In the rows, 128 means zero.
One turn sends every row of this set to another row. A few are shown first. Where does it send the rows asked after them?
k150: [107 124 138 112 122 103 129 146 130 137  89 161 121 138 121  81  95 108
 109 139 143 149]
k593: [127 115 127 114 141 110 150 111 134 147 124 107 153 178 110 139 138 154
  88 104 136 114]
k815: [121 127 107 108 149 134  98 118 102 128 112 121 159 141  71 128 107 133
 146 101 119 137]
k109: [139 136 116 104 164 125 104 134 116 127  73 146  94 117  98  85 101 150
 118  82 147 143]
k667: [120 171 106 127 143 115 103 161 135 107 101 134  93 121 137  98 105 108
 138 112 166 106]
k484: [133 127 122 125 139  93 126 159 111 130 150 112 102 133 117 145 145 188
 125  86 139 125]
k639: [135 165 133  93 131  94 171 155 140 134  93 144  99 132 129 151 111 129
 114 109 156 100]
k831: [110  98 121 125 143 125 131 138 154 129 115  89 143 146 139 139 138 167
 154 125 174  92]
k580: [133 130 114  94 146  99 166 152 140 174 110 130 134 159  99 149 145 166
 120  99 132 129]
k793: [139 130 135 113 137 124 110 107 114 141  96 123 104 100 101  97  81 165
 141  74 158 118]
k538: [108 134 152  93 142 103 130 123 126 102 134  94 142 164 149 143  95 147
 107 129 173 130]
k472: [114 127 160 132 120  91 146 133 132 152 104 159 111 128 111  98  79 135
 151 128 144 136]
k100: [137 118 173 104 131 134 126 121 141 141 115 118 144 113 163 107  88 155
 138 102 130 157]
k665: [114 120 143 101 137 100 144 110 125 121 137  93 138 182 129 146 115 159
 100 116 159 121]
k650: [107 167 126  95 160 116 115 161 157 110 103 128 118 149 159 114  92 112
 151 134 160 150]
k845: [114 149 104 131 165 117  83 147 138 121 112 141 109 117  98  76 112 123
 147 108 146 112]
k215: [136 151 127  86 130  98 182 148 139 154 103 135 111 151 119 156 130 148
 118  96 149 110]
k659: [117 154 131 104 163 122 127 162 173 137  98 154 130 134 142  85 110 107
 152 136 130 137]
k453: [108 115 115 124 151 113 120 146 158 142 109 114 125 134 105 166 144 161
 176  94 153 106]
k407: [148 131 127 151 157 130 146 149 113 123 101 157 132 145 106 104 124 132
 140 126  96 118]
k964: [122 153 115 105 160 127  71 134 152  97 105 108 103 126 153 124  97 123
 124 104 134 132]
k161: [131 144 128 121 151  95 101 160 114 109 139 114  93 112 122 152 125 178
 129  84 142 127]
k365: [132 116 113 131 149 104 144 152 113 148 143 109 137 155 105 122 155 186
 116  99 148 120]
k638: [127 128 153 104 149 139 102 140 126 120 112 126 152 124 149  89 113 134
 120  91 142 180]
k818: [121 138 120  88 170 146  81 118 161 118 105 107 145 128 141  89 101 125
 127 112 137 129]
k868: [120 115 133 134 149 119 152 127 173 136  90 121 124 154 128 156 141 140
 147 112 144  82]
k463: [144 120 110  80 142 154 146 152 117 141  94 113 168 139 130 102 108 148
 138 144 129 129]

k215 goes to k484
k150 goes to k109
Where do these go?
k964 goes to k650
k100 goes to k472
k580 goes to k365
k453 goes to k831
k463 goes to k407
k639 goes to k161
k659 goes to k845

One turn sends every row of this set to another row. A few are shown first. Where does it send the rows asked after them?
k985: [137 138 110 128 122 160  77 112 160 149 139 133 122 116 119 159 113  99
 122 145 177 121 131 112 161 132  96 150 155  85 119 110 137 120  96 150
 214 117 132  93 121 136 143 126]
k47: [186 136 103 146 117 130 121  94 110 105 174 179 109  96  97 144 138 123
 141 157 105 135 114  77 125 132  85 108 148 119 163 135 153 158 131 125
 186 136 135 132 153 124 141 125]
k519: [137 135 112 131 129 121  93  96 115 141 139 170 114 108 108 146 130 160
 127 146 111 129 127 115 133 139 112 124 110 122 142 149 163 175 131 114
 212 101 109 144 147  95 138  84]
k774: [173 139 119 140 111 142 135 137 113 103 170 134  86 119  86 203 134  72
 114 131 138 125 105 116 116 137 101 111 160 129 103 146 134 147 122 125
 183 154 122 114 106  79 144 124]
k273: [202 129 116 125  99 119 128 115 139 136 155 171 122 144  83 196 116 121
 121 129 133 143  95 111 111 158  94 126 119 121 143 131 126 147 119 116
 174 176 147 132 151 120 134 118]
k190: [147 157 134 131 101 112 148 131 117 119 154 116  69 102  93 176  84 133
 105 132 145 137 122 130 110 131 110 135 149 146 104 123 127 149 158 146
 178 153 104  98  91  93 147 101]
k408: [144 144 143 116 128 118  73 126 143 109 115 103 108 134 122 156 123  94
 135 116 124 102 126 163 125 122 106 123 187  97 131 147 166 134 133 167
 169 126 126 117 103  82  99 118]
k452: [163 126 127 148 177 145  73 145 118 122 140 164 134 130 114  81 115 137
 142 109 138 139  96 109 118 120 129 162 135  74 115 115 145 135 127 124
 180 121 132  89 131 150 149 100]
k57: [165  92 152 102 144 149 126 167 135 119 141 127 169 145 101 135  87 135
 147 123 114 134  98 144  96  98 131 149 127  99 147 144 157 157 129 146
 149 152 106 132 139 103 131 107]
k615: [150 164  96 129 133 133 107 120 110 115 140 147  87 124 119 183 145 111
  83 121 137 105 139 124 118 133 117 132 131 130  95 169 132 148 139 117
 177 133 120  85 107 101 133  86]
k21: [167 153  97 157 142  95 143 100 133 111 154 147 101  94 105 137  87 140
 145 148 120 120 140 114 125 110  93 109 153 117 144 146 163 147 180 142
 142 127 145 105 121 131 150 121]
k932: [163 112 140 137 137 131 137 174 143 149 126 146 144 153 104 116  88 156
 155 117 126 157  92 143 100 115 102 164 147  77 123 108 147 159 129 130
 144 148 109 122 147  98 139  95]
k296: [144 114 142 133 144 156 102 165 123 133 138 148 154 130 104  85 115 150
 145 139 139 155  88 108 113 116 114 174 149  73 127  97 146 153 113 139
 168 155 115 107 144 127 139 109]
k694: [150 110 138 105 132 189 105 154 139 118 172 133 142 110 103  90  87 148
 133 123 141 135 103 110 110 102 137 156 140  99 159 118 144 137 106 145
 181 139 102  95 138 135 125 118]
k387: [165 168 143 110 106 121  92 130 131 131 113 177 105 135 107 156 132 150
 121 110 115 100 124  98 117 135 114 129 126 126 124 153 144 183 133 139
 204 139 105 102 109  90  82 101]
k32: [173 137 121 140 136 104  91 110 151 157 127 178 121 145 115 193 110 123
 115 113 154 117 116 116 147 146 118 137  97 108 106 141 140 137 132 113
 213 105 124 119 115 119 150 100]
k335: [212 123 123 121 133 135 131 162 151 126 119 153 143 146  98 139  52 127
 145 103 128 102 135 115  91  93 106 133 114 112 121 104 133 148 125 142
 147 141 115 114 145 117 127 106]
k707: [129 125  92 135 126 124 114 105 149 120 142  99 115 115  97 143 103 121
 137 160 123 118 144 156 136 126  91 113 172  91 141 132 175 140 133 134
 134 125 146 138 150  83 143 123]
k623: [167 150 141 125 121 108 151 125 139 127 149 138 124 108  90 168  82 134
 152 153 154 160 103 132 113 115  92 149 137 126 138 148 135 157 164 167
 165 178 146  97 119 156 134 120]
k440: [115 121 125 107 136 132 114 108 144 132 151 101 122 123 123 152 115 132
 118 143 153 159 115 164 138 146 114 166 164  86 153 154 156 114 145 156
 159 143 143  96 129 131 135 115]
k197: [137 150 141 105 110 123 109 114 108  96 134 101  90 119 109 170 145 111
  91 155 123 141 126 142 128 139 107 164 172 117 119 132 128 146 129 149
 169 156 103 129 114  90 139  93]
k328: [221  95 123 137 141 143 106 143 143 106 149 156 132 149 122 131  92 102
 117  88 129 104 108 102 116 121 116 129 135  91 144 101 148 100 120 116
 165 103 120 126 149 113 142 118]
k449: [207 126 116 162 141 131 131 167 152 142 134 162 124 152 101 129  70 120
 168  96 132 136  94 133  96 104  89 136 149  84 114  99 136 144 123 121
 158 130 126 108 141 110 148 100]
k949: [181 129 152 124 174 152  92 138 144  99 141 161 119 124 117  98 100 124
 132 100 132 119 125 113 137 108 141 162 133  87 133 143 144 123 119 134
 184  86 101 105 134 141 120 111]
k122: [181 123 156 128 109 116 107 128 110  93 165 151 116 125 103 156 147 112
 125 121 120 118  75  87 109 141 110 110 163 120 158 148 161 149 155 145
 180 168 136 117 103  93 101 138]
k224: [203 120 103 159 165 144  86 141 135 121 146 168 117 155 109 111 106 109
 150  85 124 131  95 126 106 126 112 138 145  72 120 113 140 122 113 106
 164 119 142 101 147 128 150 103]
k976: [148 132 120 125  77 148  77 144 141 150 143 127 124 128 131 162 114 123
 113 116 151  89 101 110 114 120  96 104 158 118 140  97 166 141 121 148
 223 126 108 104  94  74 117 114]
k601: [122 135 105 143 112 143  94 117 143 150 138 120 128  90  97 142  90 129
 146 171 154 112 130 122 139 102  87 113 141 116 124 105 167 170 115 142
 210 106 118 134 130  92 152 107]
k329: [160 160 123 122 110 114 103 121 132 109 147 121  85 102 107 125  84 137
 121 110 141 106 124 114 100 126 105 112 170 127 140 125 147 133 163 170
 158 161 145  69  98 122  94 126]
k442: [145 151 114 134 109 144  94 123 105 110 155 120 114  99 135 168 143 102
  83 157 159 110 114 101 123 108  97 141 156 130 115 113 135 138 139 147
 205 144 111  95  88 117 158  95]

k122 goes to k329
k519 goes to k47
k296 goes to k452
Where do these go?
k273 goes to k623
k197 goes to k442
k328 goes to k335

One turn sends every row of this set to another row. A few are shown first. Where does it send the rows asked after them?
k603: [ 88 144 133 135 128 147  81 135 126  97 144 160 145 137 129 135 129 109
 132 120 140 148  87 138]
k405: [132 134 141 132 128 143 133 114 115 105 119  96 154 133 189 125 131 150
 134 125 146 179  82 150]
k724: [122 116 112 117 133 166 143 103 130 103 134  70 109 121 118 130 118 121
 138 100 125  99 136 126]
k76: [129 121 125 128 112 158  85  89 115 110 155 105 126 130 146  85 149 142
 138 108 137 166 106 167]
k185: [143 100 126 138 120 130  98 106 140 147 115 110 135  88 132 110 125 116
 117 103 144 119 152 123]
k403: [119 165 154 151 172 134 132 141 100 107 164 152 130 121 127 150 141 107
 138 102 147 144 150 149]
k726: [126 167 115 139 136 123 143 115 145  89 158 125 149 130 165 113 162  91
 138  99 112 152 135 102]
k732: [106 136 133 120 148 141  94 140 116 110 164 116 142 109 164 119 137  81
 130  82 123 150  98 110]
k711: [136 116 117  99 100 145  99 116 140 132  96 112 116 125 126 139 122 139
 110 112 139 103 111 124]
k55: [149 133 129 121 128 143 119 123 111 140 141 134 139  76 145 134 138 107
 113 131 141  99 181 152]
k337: [132 167 156 140 156 131 129 150  84  88 143 125 159 111 143 120 160 101
 135  88 137 148 143 119]
k937: [158 128 113  88 118 130 115 140 122 111 117  92 129 134 145 165 142 117
 106 108 137 105 118 173]
k77: [132 113 142 151 116 152 173  95 136 108 123 132 127 108 145 148 130 131
 117 146 137 137 103  96]
k720: [115 125 129 117 120 157 137 125 146  91 134  94 117 110 105 144 143 153
 119  99 120 121 129 180]
k858: [139 121 123 103 113 157 157 114 110  68 146 106 126 112 147 135 150 101
 126 120 105  97 117 105]
k997: [131 153 169 147 141 135 139 131 110 141 143 135  89 127 114 156 133 134
 107 106 125 116 140 158]
k367: [138 137 137 109 126 143 116 131 116 118 132 109  93 130 163 134 133 156
 117 120 143 193  77 137]
k267: [131 161  91 122 124 144 142 119 124  90 167 139 138 124 158 163 155 104
 127 151 147 171 123 109]
k25: [146 127 122 116 126 169 125 118 115  98 133  78 110 132 128  97 134 136
 115 132 128 146 143 193]
k54: [141 125 110 111 104 145 128 115  86  80 142 139 112 110 172 165 142 119
 131 133 114 120 111  93]
k995: [116 157 141 169 122 161  99  97  93 117 138 168 151 121 131 113 155 134
 127 122 149 134 134 124]
k39: [145 165 144 118 148 153 131 132  99 138 137  93  79 148 130 110 132 125
 106 100 128 137 151 125]
k671: [137 100 133 141 125 141 153 105 128 124 142 104  95  89 115 166 109 124
 136 129 145 127 141 128]
k622: [135 172 138  99 166 146 130 158  80  97 148 112  98 148 162 142 130 110
 127 117 131 147 114 128]
k419: [101 135 120 128 111 154  87  90 113  98 154 140 148 132 152 122 140 157
 165 104 145 147 119 160]
k340: [147 118 147 158 142 149 138  98  96 137 143 111 102 130 133 133 107 101
 125 142 132 102 145 161]
k274: [112 167 148 129  97 142 122 103 145  97 146 174 139 125 150 106 154 123
 149 122 113 142 116 136]
k861: [124 168 127  95 135 156 134 155  82  84 137 124 128 113 179 142 136 141
 128 145 137 157 120 111]
k944: [151 138 164 117  95 151 136  99 121 112 143 136 149 118 180 109 143  89
 138 127 129 157  86 149]
k143: [152 140 137 116 125 146 133 140 116 122 137  97  83 106 122 127 139 151
 106 119 145 184 151 152]
k398: [120 135 143 182 152 159 134  85 112 126 142 145 143 135 136 111 122 112
 134 141 154 138 140 127]
k578: [136 171 138 106 130 138 132 127 141 146  90 125 115 143 145 128 117 150
 124 128 151 126 141 127]
k178: [145 140  92 102 137 125  95 135 116 120 149 109 128 115 145 146 141 129
 128 123 149 132 172 182]
k767: [161 163 157 106 134 140 158 138 119 135 107 119 139 117 155 149 135 108
 106 124 137  95 147 153]
k102: [141 148 116 129 148 112 106 121 146 143 115 102 126 128 145 112 123 140
 138 110 159 161 167 147]
k852: [127 139 131  94 106 165 115 124 104 121 175 137 123  80 180 141 143 100
 129 126 136 160 100 115]
k4: [128 118 132 115 107 139 113 114 120  72 174 123 139  91 122 126 173 123
 142  81 116 129 130 159]
k396: [134 121 126 122 126 118 115 118 103  73 158 114 150 115 156 144 154 103
 162  64 119 128 130 131]
k865: [138 137 123 144 129 143 124 118 119  95 137 127 160 157 149 144 136  82
 123 145 158 170  82 146]
k124: [154 117 142 170 113 138 137  90 103 117 112 129 145 126 172 135 145 118
 107 128 134 147  87 112]

k937 goes to k578
k274 goes to k732
k340 goes to k720
Where do these go?
k398 goes to k4
k337 goes to k54

